128 stands for zero in the data rows.
Here are some numbered points:
[170  91 109 135 145 138  91  82 127 113 170  96 109 151 163 156 215 129
 132 157 148  79 123 174 149 134 117 151 148 134 141  84 179 121 125 202
 107 150 116  71 100  75 122 111 116 136 110 151 108 163  76  95  70 165
  93 110 157 110 164 123 125 111 145  89] 0
[141 119  79 126  72 141 148 106 160 160 118 177  86 120 127 148 127 160
 142  97 170 157 131 152 101 124 157 155  75 204 165 118 143 108  99 160
  96  84 125 108  93 174 119  87 208 140 178 141 136  92 118  41  79 179
 168 134 105 201 134  93 175 111 170 113] 1
[175  64 145 134 178 162 117  97  88 116 130  80 133 173 121  45 242 152
 118 103 132  47  94 138 200 107 110 158 147 135  99 130 158  97 161 195
 102 160 117  49  69  91 113  97  97  62 117 188  48 105  94  69  91 150
 150 136 119 148 160 165 114 131  58  61] 2
[123 135 160 147 147 153 141 213  50  96  71 159 169 141 139 121  85 130
 130 145 141 122 191 135 120 173 167  70 195  58  78 200 102 128 152 116
 145 179  95 178 172 114 153 165 130 110 110 119 138 155  95 199 128 129
 180 160 117  80 103 129 128 191 108 217] 3
[113 122  84 135 154 152 141 165 137 196  94 137  93 111 107 190 119 123
 153 117 156 164 178  77 130 155 156 122 100 123 135 147 133 149 143  92
 116  91  90 146 111 156 137  82 122 176 136 104 146 103 121 109  80 127
 139 107 128 164  99 161  99 140 165 134] 4
[160 113 174 112 127 229 171 119  82 107 120 167 127 176 125 152 149 110
 143 126 101 160 115 165 124 121  97  52 194 116  64 127 215 170 202 158
 206 121 148 153 128 106 125 138 106  64 100 125  59 161  77 232 140 147
 135 158 155  97  84  87 126 159 136 175] 5
[116 135 110 140 104 135 143 138  82 165 123 113 119 133  89  75 170 167
 131  74 147 125  74  67  99 151 117 191 122 161 110 179 145 152 110  54
 127  77 100 121 114 159 119  56 122 159 139 101 205 127 157  51  80 150
 130 119 119 150 113 118 136 133 180 193] 6
[118 149  90 127  80  89 148 150  67 110 119 103 151 120 137 112 103 148
 149 129  88 139 133 122 116 194 194 169 152 119 119 123 121 169 114  97
 162  96 152 139 112 136 112 188 145 157 108 106 184 100 165 190 192 110
 122 151 135 122 130 105 164  87 114 137] 7
[127  99 141 132 107 118 121 129 135 116 156 132 103 175 103 100 170 144
  90 129 137 118 102 155 141 143 114 140 164 135 185 141 220 164 188 121
 127 106 136 109 144 119 159  80 106 127 146 100 134  84  79 123  97 183
 185 127 116  94 135  99  95 171 208 130] 8
[106 179 148 189  84 130 120 166 168 127  71 159 140 102 153 118 115 162
 140  92 123 125 122 137  92 149 131 131 110 120 128 175 129 158 100  53
  96  96 159 176 156 111 117 105 143 156 114 115 138  80 170 124 132 115
 159 110 111 143 111  89 135 103 144 153] 9
[155  80 166 101 164 169 126  46  71 100 167  93 103 186 145  73 182 144
  56 162 140 127 102 142 154  93  77 125 162 107  96 175 147  92 122 161
 138 161  61  98  91 131  83 125  90 105 100 191  82 154  83 162 119 174
 113 127 125 117 122 189  87 137 100  93] 10
[111 185 152 121 133 140 105 122 119 141 109 160 129 129  92 143  96  99
 152 104 156 132 121  99 135 119 149 165 116 128 176 147 130 143  95 101
 125  74 195 121 166 174 136 119 167 200 153 110 148  79 170  81  95 115
 126 106 115 157 129 126 165  74 146 141] 11
[154  72 171 108 157 101 185 111 102 148 121 118 134 119  93 100  92 139
 146  93 149 130  18 165  99 143 140 216 145 134 133 118 114  79 112 114
 118 147 109  92  79 141 151  87 138 124 133 103 224 115 100 115 141 141
 168 140 104 139 113 145  91  93 189 112] 12
[138 143 155 154 116 114 101 107 128 104 114 101 122 115 124 141 132 127
 123 114 133 140 114 113 138 115 107 106 123 153  98 114 149 113 120 148
 112 116 125 115 129 128 135  97 159 150 107 152 153 137  84 118 134 117
 149 112 136 146 173 116 150 126  87 116] 13
[109 158 121 119  98 116 159 178 167 126  97 154 131  86 163 179  75 101
 139 111 105 158 159 108 140 161 126  97 110  99 138 142 112 153 124 100
 173 138 130 170 160 123 138 124 126 118 127 101 169  97 169 178 102 113
 102 125 130  94  78  70 140 142 121 145] 14
[ 86 139 125 113  97 120 137 125 132 152  66 140 199 100 149 149  52  92
 144 155  98 106 168 139 149 101 168 114 115 146 162  92  73 123  98 106
 114 117 141 147 135 133 107 188 126 119 107 147 166 135 127 160 145 110
 101 113 118 125 151 137 146 138  85 123] 15
[134  76 136 108 168 145 122  92 156 118 143  26 143 167 109  65 198 155
  93 160 124  47 144  98 161  91  93 177 169 143  93 110 159 128 179 151
 120 140 120 137 115 179 116 185 140  90  63 149  77 152  96 203 143 161
 105 139 150  75 127 181 117 195  90  46] 16
[115 174 115 103 147 126 146 206 122 121 138 142 182  57 155  86  82 140
 140 142 125 155 126  91 139 182 185  54  91 110  86 108 102 152 219 139
 145 175 107 167 166 108 143 188 133  98 132 160 139 134 108 129 148 107
 108 137 138 124 119  96 139 146 101 189] 17
[145 157 103  85 176  77 120  99 151 136 121  90 136 106 117 134 146 134
 113 107 109 102 131 103 136  95 153 127 139 147 115 154 137 105 123 137
  75 122 107 133 135 125 118 112  32 140  77 163  84 144  97 144  87 127
 138 127 136 120 141 160 125 104 110  83] 18
[ 73 181 126  97 124 137  93 163 144 129  48 157 154  96 105 210  74  49
 166 163  88 132 198 123 103 121 147  37 129 152 115 139 107 159  82  35
 117 108 173 189 224 145 115 160 145  96 116 140 163 163 135 173 124 105
 104 111 133 110 161 144 129 164  83 147] 19
[ 70 122 127 153 106  93 138 122 157 151 146 152 172 124 117 115 130 144
 165 104 154 170 103 144  95 124 155 185 110 117 157 130 127 146 144 110
  83 130 143 131 127 114  99 178 112 187  91  92 148 120 203 143 112 125
 155 101 117 140 158 133 137 125 136 149] 20
New points follow, each followed by the numbers of its five nearest points above, looking only along the 4 directions in which the numbered points spread most, nearest first.
[133 112  91  86  80 150 127 161 155 142 102 154 192 143 136 168 141 140
 170 155 126 121  97 139 131 120 182  95 190  96 109 114 110  99 139 167
 139 196 108 135 144  91 149 164 173 145 115 103 164 121 170 105 106  75
 118 106 127 142 178 123 164 145 106 118] 13 20 15 17 18
[102 132  73 161 102 151 175 156 117 133 106 168 119  91 132 113 128 149
 145  87 144 142 117  94 132 131 131 126 148 144 142 141 130 111 122  95
 135 101 151 174 159 140 118 120  99 142 120 104 166 107 112 116  61 103
 100  90 152 185 129 149 157  99 120 125] 4 9 11 20 13
[ 58 133 141 148 114 150 160 170 134 148  94 201 194 114 169 189  96  94
 149 131 119 150 163 112 143  82 150  85 158  87  81 180 174 166 167  95
 163 176 142 133 145 147 107 183 139 149 111 112 135 123 141 178 176 146
 178 136 147  61  67 123 108 176  88 143] 17 14 3 7 19
[ 99 146 122 140 114  95 109 162  88 111 103 113 149 140 134 123 118  98
 163 113  85 193 200 141 112 219 156 106 168 126  80 136 162 133 136  87
 159 169 156 213 156  93 141 173  92 117 104 119 159 110 131 160 182 100
 100 151 140  81  90 163 126 138  82 186] 17 3 14 7 15
[ 96 172 174  97 115 149 127 170  92 112  93 125 159 147 150 152  73 115
 144 166  86  96 197 135 129 127 115  59 161 126  47 157 152 162 125 141
 141 121 119 148 119 135 127 174  94 156  88 143 115 181 128 199 150 130
 126 152 123  53 104 150  83 155  65 130] 17 3 14 15 19
[176  87 134 110 194 124 149  95 102 144 155 121  90 148 117 134 164 125
  88 161 164  66 107 169 177 100 141 171 166 112 140 102 115 114 120 152
 141 155 105  77  95 125 139  76 108 113 157 116 115 102 125  43  85 157
 104 122  74 126 170 195 118 112 113  67] 0 18 2 13 10
[148 134 161 126 130 182 158  67 139 148 140 141 179 105 157 144 113 105
 126 156  74 107 117 136 140 130 136  45 168  87 119 144  83 141 145 155
 179 199 128  95 153  94 126 195 125 124 128 106  98 155 136 178 177  84
 142 112 116  97 132 127 142 113 101 166] 17 3 13 14 15
[141 128 129 156 110 141  99  97 142 129 108 214 137 136 148 160 113 136
 135 129 110 175  86 123 156 110  97  78 107 135 144 102 117 125 111 126
 157  96 157 154 149 149 120  65 101 175 120 158 145 109 157 156 111 108
 123 114 125  99 137 111  97 122 130 167] 4 13 9 14 11
[105 135 130 107 130 146 110 134 162 122 118 132 157 123 142 123 103 106
 126  98 134 151 142 152 109 137 105  92 135 119 162 130  61 152 116 140
 145 113 153 172 116 105 120 155 105 124 152 162 117 137 140 158 178 102
  78 155 104  97  90 145 138 151 126 120] 17 13 15 14 7
[124 134 121 112 101 128 126  73 133 154 117  53 122 113  87 137  84  97
 105 129  87 120 186 111  90  81 133  96 143 165 129  88 101  98  72 194
 152  99  89 144  79 117 126 176 133 151 135 151  92 128 112 130 123 150
  93 144 139 102 140 128 158 118 145  45] 18 13 15 0 20
[184  87 118 104 179 197 122  79  84  90 123  62 114 183 115  62 194 126
 104 197  95  48 107 122 196 136 124 139 168 116  60 147 164  86 181 202
 120 212 115  72 104 109 104 151  97  59 104 178  82 168  37 146 144 147
 153 163 142  98 113 146 111 156 111  29] 10 16 2 0 18
[100 133 107 163 100 119 143 154 116 148 109 164 155 110 111 103  68 114
 171 108 148 142 149 158 108 147 168 167 134 115 142 173 156 150 123 127
 133 125 117 180 130 136 137 139 109 179 101 112 136  93 161 175 106 110
 139 140 111 105 102 102 149 144 116 163] 9 7 14 20 17
[ 96 145 104 140 115 110 163 138 105 177  59 135 128  92 117 126 133 157
 113 106 136 159 121 138 116 201 139 142  83 184 162 148  85 109  74  82
 110  83 144 115 106 175 126  71 135 132 163 142 157 143 122  88 131 123
 154 115 122 126  99 101  82  76 139 148] 11 20 9 4 6
[121 148 115 139 124 108 137 189  94 113  60 132 231  74 170 139  75 146
 158 102 125 148 172 133  92 192 184 122 108  92 105 144  84  87 124 126
 141 138 153 140 144 169  98 150 153 155  87 164 154 130 153 120 157  89
 111 114 118 151 147 157 141 101 103 198] 7 15 17 14 20
[141 117 118 127 135 167 136  60  65 101 101  95 111 175 131 108 153  88
 150 148 103  70 167 121  88  83 102 116 181 125  52 136  88 117 142 142
 137 127 103  91 144 172 155 155  94 136  97 150 101 164  89 142 108 143
  91 134 116 105  86 144 148 147  83 137] 18 13 16 10 0
[148 116 159 112 196 116  89 125 121 150 142  93  21 150 115  91 218 104
  79  74 118 104 116  88 173 112  83 184  80 221  96 169 171  86 144 118
  82 136 107  66 122 128 150 105  36 128 133 159 141 101 104  76 115 163
 148 148 124 160 153 182 103 147 168  31] 0 2 18 13 10
[130 171 100 158 127  69 124 140 175 115  75 128  93 145 165 143 117 167
 131  83 193 148 162  95 143 138 175 169  84 155 171 104 103 133 146 127
 114  60 141 121 167 127 140  75 125 165 136 109 132 126 155  55  83 173
 139 120 134 169 170 119 146  91 139 118] 11 4 1 20 9
[106 148 131  96 121 177 167 162 136 110 125 167 166 160 162 111  79 103
 131 148 101 109 182  97 123 139 118 115 196  84  95 133 116 178 133  94
 197 177 156 169 157 138 114 227 132 166  78 126 108 113 139 180 149  95
  89 133 139  93  78 139 139 181  72 114] 17 3 14 15 7
[114 104 117 160 137 116 131 125 111 152  92  87 150 144 124 107 111 115
 151 148  86 107 124 140 137 126 169 154 144 150  37 122 108 102 149 179
 147 157 101  72 117 119  72 135  93 137  86 166 108 139 103 151 201 173
 133 125 117 109 168 162 127 137 123 118] 18 13 16 10 20
[ 92 141 169 122 179 141 145 112  99 121 159 110 131 157 119 141 133  96
 167 135 144  85 161  96 105  98 111 121  94 120 115 130 113 138 158  82
 149  76 120 156 100 141 154  76 111 136 126  97 124 117 142 144 119 145
 134 128 161 123 113 129 113 108 149 138] 13 4 20 9 18
[176  55 159 130 198 157 155 102 138  96 126  46 117 177 127 113 165 102
 108 140 137  41  89 134 171 110 159 115 146 127  64 164 165  79 164 177
  82 174 109  63 121  82 142 119  74 130 123 184  75 160  36 121 148 173
 172 136 150  66 115 204  77 102 120  36] 10 2 16 0 18
[145  73 150 110 200 131 130  80 103 129 166  82  40 201 136 106 204 186
  90 131 173 103  72 162 169 120 121 210 120 182 126 135 161 148 197 168
 105 166 115  60  59 188 112  87 177 117 142 143 113 109  89 140 115 199
 192 111 139 154 121 177  62 123 140  67] 2 0 10 8 12
[153 153 156 116 149 126 168 118 114 100 148 103  63 161 131 107 191 112
 141 119 138 137 146 130 120 144 124  98 181 147 112 117 141 182 158  34
 169 118 131 120 125 118 148 104 137 115 120 154 161 150 160 173 120 131
 167 169 101  83 119 127 108 132 168 162] 8 13 4 17 9
[ 71 160 156 149  93  83 124 133 161 170 127 156 172 103 109 178  40  94
 112 109 134 168 147 125 126 184 136 161 123 122 155 140 155 152 113 103
 148 118 137 216 153 149 147 131 157 116 128  97 163 142 183 118 176  92
 102 132 154 109 140 106 134 137 232 216] 9 14 4 7 11
[104 143 144 132 153 144 157  62 107 117 157  88 107 174 119  78 194 109
 128 122 158  87 116  83 151  39 117 161 139 199  59 107 200 127 123 155
 105 128  96  57 130 111  90  79  79  89 107 189 134 140  77  68  91 167
 157 135 156 113 108 126  66 171 145  62] 0 2 10 18 13
[144 111 136  98 151 176 134  90 135 146 146 117  90 132 174 117 160 118
 111 151 133 114  75 149 178 127 121 148 124 155 121  55 177 120 111 139
 133 133  99  92  81 101 154 136 149 105 152  80 105  55 137 120 144 116
  87 156 158 111 153 127 120  98 134 121] 13 18 0 8 10
[149 137 143 133  75 122 113 161 132 161 154 163 126 119 138 165  90 112
 132 148  60 117 126 147 161 131 121  45 119 144 106 112 137 137 146 169
 143 172 160 163 143 101 131 170 162 141  81  87 130 103 121 179 124 111
  95 147 129  83 123 125 149 145  97 140] 17 14 13 15 3
[132 127 102 118  94 114 110 129  97 183 120 149 104  94  95 155 132 139
 125 109 122 139 101 156 120 104 129 103 105 136 127  99 113  72  99 136
 138 137 151  92  84 133 117 123 134 150 156 149 111  85 147  68  62 104
  75 104  88 175 153 124 143 119 118  92] 13 4 11 18 1
[123 122 148 143 114 153 120 145 131 113 130 154 154  97 117 147  82 187
 150 158 125 100 155 169 148 130 116 171 188 114 108 148  76 121 152  82
 161 138 126 146 155  75 129 128 122 114 106 155 109 161 115 153 165  97
 133 140  85 104 122 132 157 120 137 196] 17 7 14 13 20
[130  94 137 155 154 105 129 108 155 146 169 171 138 128 104 110 160 129
 109 107 155 138  87  99  81 114  97 130  85 211 168 142 180  93 146 161
 127 124 131  83 113 148 110 155 114 154 158 114 122 144 154 122 111 112
 130 146 130 146  86 100 144  90 162 122] 13 4 8 6 20
